In the rows, zero is written as 128.
Rotation paths and how fast each direction turns (deg/step)
Each turn is a multiple of 5 degrees from 10 to 175, or 0.
Each row of a path follows its step; steps can be skipped.
path 1
step 0: [128 131 124 118 125 118 114 129 137 132 135 131 142 121 113 138 132 132
 121 146 117 130 129 134 118 131 128 129 129 134 125 131 124 129 114 118
 121 138 119 142 123 121 128 131 135 134 129 122 116 114 119 114 132 135
 125 135 136]
step 1: [130 143 128 130 129 129 131 117 143 129 135 124 137 124 121 143 130 127
 124 132 116 136 124 138 117 134 130 115 134 132 134 135 117 144 124 138
 121 114 130 115 125 124 135 130 145 125 123 125 129 135 116 131 128 129
 131 137 145]
step 2: [142 119 124 120 129 120 126 120 135 138 135 122 140 126 122 124 119 112
 128 136 115 136 120 135 133 133 126 109 128 116 135 141 127 134 119 131
 132 111 131 120 141 126 123 115 121 136 129 129 134 127 120 124 133 128
 120 120 127]
step 5: [128 138 137 120 124 118 128 128 143 130 127 131 120 136 113 140 138 138
 127 137 112 147 133 137 126 134 122 121 147 128 132 129 121 136 133 125
 117 129 136 127 137 131 137 120 136 128 129 133 132 123 131 140 121 116
 125 134 130]
step 6: [122 115 123 115 137 120 126 136 139 132 139 127 141 134 114 135 121 126
 133 135 114 125 133 140 136 131 131 119 137 120 134 135 121 115 121 115
 138 115 131 118 125 142 136 121 133 136 121 126 127 127 125 131 129 122
 127 138 124]
step 8: [113 129 126 117 132 124 124 135 127 129 132 118 128 116 128 127 119 128
 130 128 121 134 127 122 125 135 122 108 135 139 134 134 104 137 119 132
 119 129 134 135 133 132 118 137 117 130 116 118 135 112 115 121 129 129
 133 128 134]
step 10: [126 127 135 121 125 127 126 123 141 130 138 123 139 127 107 139 118 129
 131 139 116 134 121 139 117 114 126 120 125 121 123 131 119 126 119 123
 129 125 120 118 115 124 123 128 145 125 117 127 117 124 116 136 132 137
 122 128 129]
step 12: [130 131 133 108 135 117 121 129 139 134 121 125 136 121 125 121 133 115
 140 134 109 138 127 118 138 138 114 118 126 119 140 131 120 136 115 130
 126 130 124 139 142 134 118 125 129 132 130 125 133 132 122 126 131 136
 129 136 130]
step 13: [136 137 124 123 126 118 132 133 140 141 109 134 130 120 112 138 122 130
 128 138 124 124 143 127 130 133 132 122 130 135 143 133 130 139 111 122
 120 131 122 124 132 136 144 128 128 134 114 135 130 123 126 122 129 134
 140 126 134]
[123 129 128 123 128 129 128 130 124 129 125 127 128 130 128 129 125 133
 125 127 129 126 128 129 130 134 130 126 130 129 125 129 129 125 128 127
 129 127 133 131 124 127 129 127 127 129 128 127 128 127 127 131 127 128
 127 129 129]
40
[132 127 126 129 128 125 128 127 125 132 124 129 127 127 128 127 127 124
 127 126 128 125 130 126 131 128 126 124 124 132 130 125 126 129 128 126
 130 127 134 128 127 127 127 129 129 126 126 125 132 128 126 127 126 128
 129 125 130]
70
[131 130 131 130 129 127 126 130 129 131 129 129 128 132 126 128 130 126
 121 130 132 126 127 126 126 128 128 131 128 131 126 132 130 130 131 127
 126 126 130 131 130 130 130 125 127 130 125 130 130 128 131 128 130 129
 129 127 129]
170
[128 129 127 125 130 123 128 129 123 126 129 133 127 127 127 126 128 129
 131 127 128 126 131 126 126 128 125 130 128 129 131 129 127 130 129 127
 128 129 127 129 126 133 132 126 128 129 127 129 125 129 129 129 126 121
 127 131 127]
45
[126 125 131 132 129 129 129 135 129 127 133 129 126 129 128 126 126 128
 125 127 128 129 131 130 127 126 127 130 132 130 126 127 124 125 127 126
 129 129 130 128 129 128 126 132 127 128 126 125 129 128 127 128 125 126
 127 129 125]
35
path 2
step 2: [130 133 142 125 140 123 112 117 127 129 118 131 127 147 128 132 137 127
 138 127 126 129 135 137 121 129 112 131 134 113 145 128 136 129 124 139
 127 123 124 128 116 133 136 131 119 139 121 127 134 131 148 137 148 125
 136 126 123]
step 3: [138 118 127 134 121 138 133 131 138 129 132 119 131 123 136 126 147 130
 116 119 115 109 121 125 139 130 140 137 132 135 138 132 120 132 137 148
 134 118 129 128 123 124 132 133 122 111 142 124 124 118 116 122 134 122
 124 134 119]
step 4: [113 138 144 122 141 148 130 129 133 122 135 124 123 121 129 123 135 119
 134 132 142 134 143 125 141 124 113 121 140 137 125 131 136 122 123 120
 129 126 126 149 129 134 146 130 121 136 120 124 123 138 121 132 126 132
 125 133 127]
step 5: [136 121 124 129 123 118 106 110 134 132 135 121 134 122 133 148 123 131
 114 118 128 123 122 137 138 129 133 128 112 135 129 130 115 114 128 125
 134 125 135 127 111 133 121 127 123 138 126 128 124 140 125 143 129 118
 136 135 128]
step 8: [135 116 120 134 118 129 125 136 127 117 124 136 128 136 127 119 136 133
 127 140 147 136 122 138 131 131 132 110 129 126 126 128 113 120 129 117
 137 130 139 125 148 127 130 134 136 133 139 120 117 140 127 119 117 117
 142 132 129]
step 9: [113 141 126 108 143 136 131 125 128 126 124 131 137 130 130 131 109 124
 132 125 126 138 117 138 105 126 137 124 121 128 126 124 123 128 118 128
 114 110 123 123 127 111 109 130 128 125 126 131 127 135 126 134 133 125
 120 131 130]
step 10: [146 114 126 141 129 109 140 127 139 117 133 133 123 136 143 130 127 130
 122 120 127 131 133 125 127 123 111 126 129 107 131 132 119 139 127 127
 133 121 120 125 140 120 128 126 130 125 128 126 130 116 153 127 128 136
 131 139 132]
step 11: [121 137 134 122 123 123 136 145 120 130 128 129 140 138  99 126 138 131
 125 139 131 134 124 121 124 129 137 124 127 123 141 123 125 133 128 129
 128 126 123 136 126 120 134 132 103 114 139 124 122 121 123 132 119 117
 114 130 127]
step 13: [127 124 139 135 119 128 111 134 137 135 146 130 129 129 125 141 123 124
 134 118 128 121 127 133 115 125 117 132 118 125 124 118 110 145 124 132
 127 141 129 125 124 134 138 154 121 128 127 136 121 121 121 123 128 127
 113 136 131]
[130 129 131 125 127 124 128 125 127 127 126 128 131 128 126 130 126 131
 128 133 130 133 126 126 130 129 127 125 126 131 129 128 127 128 130 128
 127 129 131 133 129 129 132 127 126 128 131 130 132 130 129 128 127 129
 131 129 125]
110
[129 127 125 133 127 129 127 125 128 131 125 129 128 124 130 127 127 125
 127 128 129 129 130 130 127 127 128 128 126 125 127 133 127 124 129 132
 124 128 130 128 127 127 129 128 125 131 124 127 130 123 131 131 125 128
 131 130 125]
145
[132 129 126 126 127 127 132 128 127 129 132 127 128 131 129 126 130 126
 127 129 132 126 131 124 129 125 130 128 129 131 128 129 130 131 127 128
 129 129 127 127 132 127 129 126 125 130 127 125 130 126 125 131 126 126
 126 126 125]
100
